Q: [132 106 124 120 113]
A: 132, 113

Q: [111 154 154 116 141 112]
A: 111, 112

Q:
[[125 132 130 123 130 125 131]
 [127 118 130 102 112 128 138]
 [128 127 128 121 128 126 128]]
A: 125, 128

Q: [127 108 149 141 120 139]
A: 127, 139

Q: [146 124 106 147 141 141 137]
A: 146, 137

Q: [124 136 138 134 105 109]
A: 124, 109

Q:
[[123 125 117 107 129 132 116]
 [126 127 128 136 126 136 132]
 [128 132 142 149 126 133 141]]
A: 123, 141

Q: [112 133 122 105 104 115]
A: 112, 115

Q:
[[126 149 131 140 136 140]
 [126 154 129 131 141 140]
 [126 144 141 135 137 134]]
A: 126, 134

Q: [135 105 119 128 118]
A: 135, 118
---
154	134	122	135	151 value 151
141	105	150	127 value 127
157	143	145	132 value 132
144	126	109	142	106 value 106
124	120	131	150 value 150
112	142	114	127	152 value 152
156	101	132	151	114	134 value 134
131	145	129	157	102	107 value 107
---
[[124, 123, 133, 116], [133, 129, 153, 120], [137, 124, 138, 123]] -> 124
[[102, 99, 125, 98, 98], [124, 101, 109, 141, 110], [117, 110, 130, 124, 136]] -> 110
[[139, 142, 141, 144], [130, 108, 130, 121], [113, 108, 109, 104]] -> 108
[[130, 150, 120, 142], [121, 102, 130, 144], [121, 125, 145, 129]] -> 125
[[143, 112, 139, 119], [113, 150, 132, 116], [141, 152, 121, 133]] -> 152
[[136, 134, 115, 114, 123, 141, 123], [130, 134, 116, 118, 126, 137, 128], [124, 139, 106, 121, 130, 140, 141]] -> 139
[[120, 154, 112, 135, 148], [132, 131, 128, 129, 131], [122, 131, 121, 138, 139]] -> 131
[[115, 143, 104, 100, 114, 116, 113], [156, 131, 115, 142, 126, 119, 149], [153, 142, 127, 130, 130, 145, 151]] -> 142
[[128, 138, 138, 149, 101], [125, 121, 99, 145, 113], [120, 142, 126, 135, 155]] -> 142
[[109, 121, 151, 108, 134, 114, 132], [118, 128, 122, 103, 133, 130, 135], [114, 132, 141, 127, 126, 113, 117]] -> 132
---
[[128, 128, 128, 123, 128, 125, 122], [129, 128, 120, 126, 128, 120, 153], [112, 132, 120, 122, 114, 140, 133]] Answer: 114
[[129, 112, 135, 138, 141], [121, 106, 137, 134, 137], [120, 108, 134, 136, 137]] Answer: 134
[[107, 139, 133, 143, 102], [137, 110, 111, 115, 141], [113, 134, 140, 135, 113]] Answer: 140
[[132, 104, 137, 123], [125, 156, 131, 119], [129, 121, 109, 110]] Answer: 121
[[116, 128, 117, 103, 149, 142], [135, 119, 147, 143, 101, 120], [128, 135, 126, 141, 120, 131]] Answer: 141
[[106, 115, 119, 129, 117], [103, 122, 123, 130, 118], [123, 151, 137, 117, 137]] Answer: 137
[[146, 150, 112, 134, 122], [139, 143, 124, 134, 122], [129, 128, 129, 139, 129]] Answer: 129
---
Q: 130	152	144	110	139	108	142
A: 152
Q: 119	115	149	120	109	126	155
A: 115
Q: 114	113	103	125
A: 113
Q: 103	121	142	133	132	116
A: 121
Q: 136	151	117	119	152	123
A: 151
Q: 116	102	138	121	123
A: 102
Q: 118	141	153	143	139	112
A: 141
Q: 128	143	140	141	104	139	106
A: 143
---
[128 106 124 149 120 111] yields 128, 111

[119 136 144 137 128 152] yields 119, 152

[136 106 148 142 138 132] yields 136, 132

[154 125 146 147 130] yields 154, 130

[[132 140 133 123 137 134]
 [105 144 139 129 138 123]
 [134 137 128 126 137 127]] yields 132, 127

[132 104 130 133] yields 132, 133

[110 116 138  99] yields 110, 99

[132 106 117 135 110] yields 132, 110

[106 103 148 137 115] yields 106, 115
---
[[121 126 120 101 112 131]
 [123 123 130 138 130 113]
 [120 133 124 112 115 122]] ⇒ 122

[[144 147 119 143]
 [123 152 143 144]
 [131 150 136 146]] ⇒ 146

[[150 145 149 152 142 140]
 [145 148 147 144 147 145]
 [149 146 144 150 147 142]] ⇒ 142

[[157 120 132 122]
 [152 121 135 123]
 [157 120 133 122]] ⇒ 122

[[111 108 112 130 124 102]
 [140 118 122 120 128 113]
 [115 130 128 124 121 115]] ⇒ 115

[[134 114 131 135 137]
 [117 155 131 156 110]
 [140 106 127 121 109]] ⇒ 109

[[119 125 124 125 127 138]
 [132 138 110 129 105 126]
 [109 145 124 115 116 115]] ⇒ 115

[[135 134 124 118 125 130]
 [131 116 146 129 140 132]
 [135 123 150 137 129 123]] ⇒ 123
---
[131 156 142 107 124] ==> 156
[154 147 109 140 128 104 109] ==> 147
[119 101 143 134] ==> 101
[103 123 147 127 132 122] ==> 123
[145 149 122 130 119 130] ==> 149
[116 126 101 130 113 153 138] ==> 126
[152 130 119 127] ==> 130
[132 104 120 127 122 121 109] ==> 104
[134 150 110 131 114] ==> 150
[145 122 137 147 154 105 141] ==> 122
---
[136 130 104 135 103] ans = 136, 103

[[130 133 135 133 126]
 [131 125 127 133 134]
 [132 133 129 106 134]] ans = 130, 134

[139 137 152 141 142 140] ans = 139, 140

[155 121 111 134 109 106 110] ans = 155, 110

[[122 128 116 118]
 [124 140 135 131]
 [112 106 127 110]] ans = 122, 110

[117 151 113  99] ans = 117, 99

[[117 132 152 104]
 [117 103 113 113]
 [117 123 129 117]] ans = 117, 117

[120 115 157 110] ans = 120, 110

[[126 125 129 128]
 [107 115 128 127]] ans = 126, 127

[[120 130 119 138]
 [136 117 131 128]
 [105 105 119 132]] ans = 120, 132
---
Q:
[[133 140 124 122]
 [124 156 113 119]
 [124 127 137 141]]
A: 141

Q:
[[126 116 122 106]
 [153 132 128 139]
 [111 132 139 110]]
A: 110

Q:
[[150 138 144 123 143 113]
 [136 143 116 117 110 124]
 [120 127 129 116 120 123]]
A: 123

Q:
[[126 133 136 142 137 140]
 [127 131 124 114 113 115]
 [127 128 133 107 114 124]]
A: 124

Q:
[[124 119 136 133 134]
 [113 114 131 139 153]
 [134 142 114 121 118]]
A: 118

Q:
[[128 142 125 121 133]
 [132 131 130 121 137]
 [127 154 121 134 100]]
A: 100
---
117	133	127	125	131	122
149	123	131	129	126	127
138	123	118	126	115	131
→ 117, 131

112	147	106	116	143	138	142 → 112, 142

114	131	130	152	137 → 114, 137

129	139	113	124	106
134	127	141	130	103
→ 129, 103

156	126	111	154 → 156, 154

136	156	123	145	132	143	130 → 136, 130
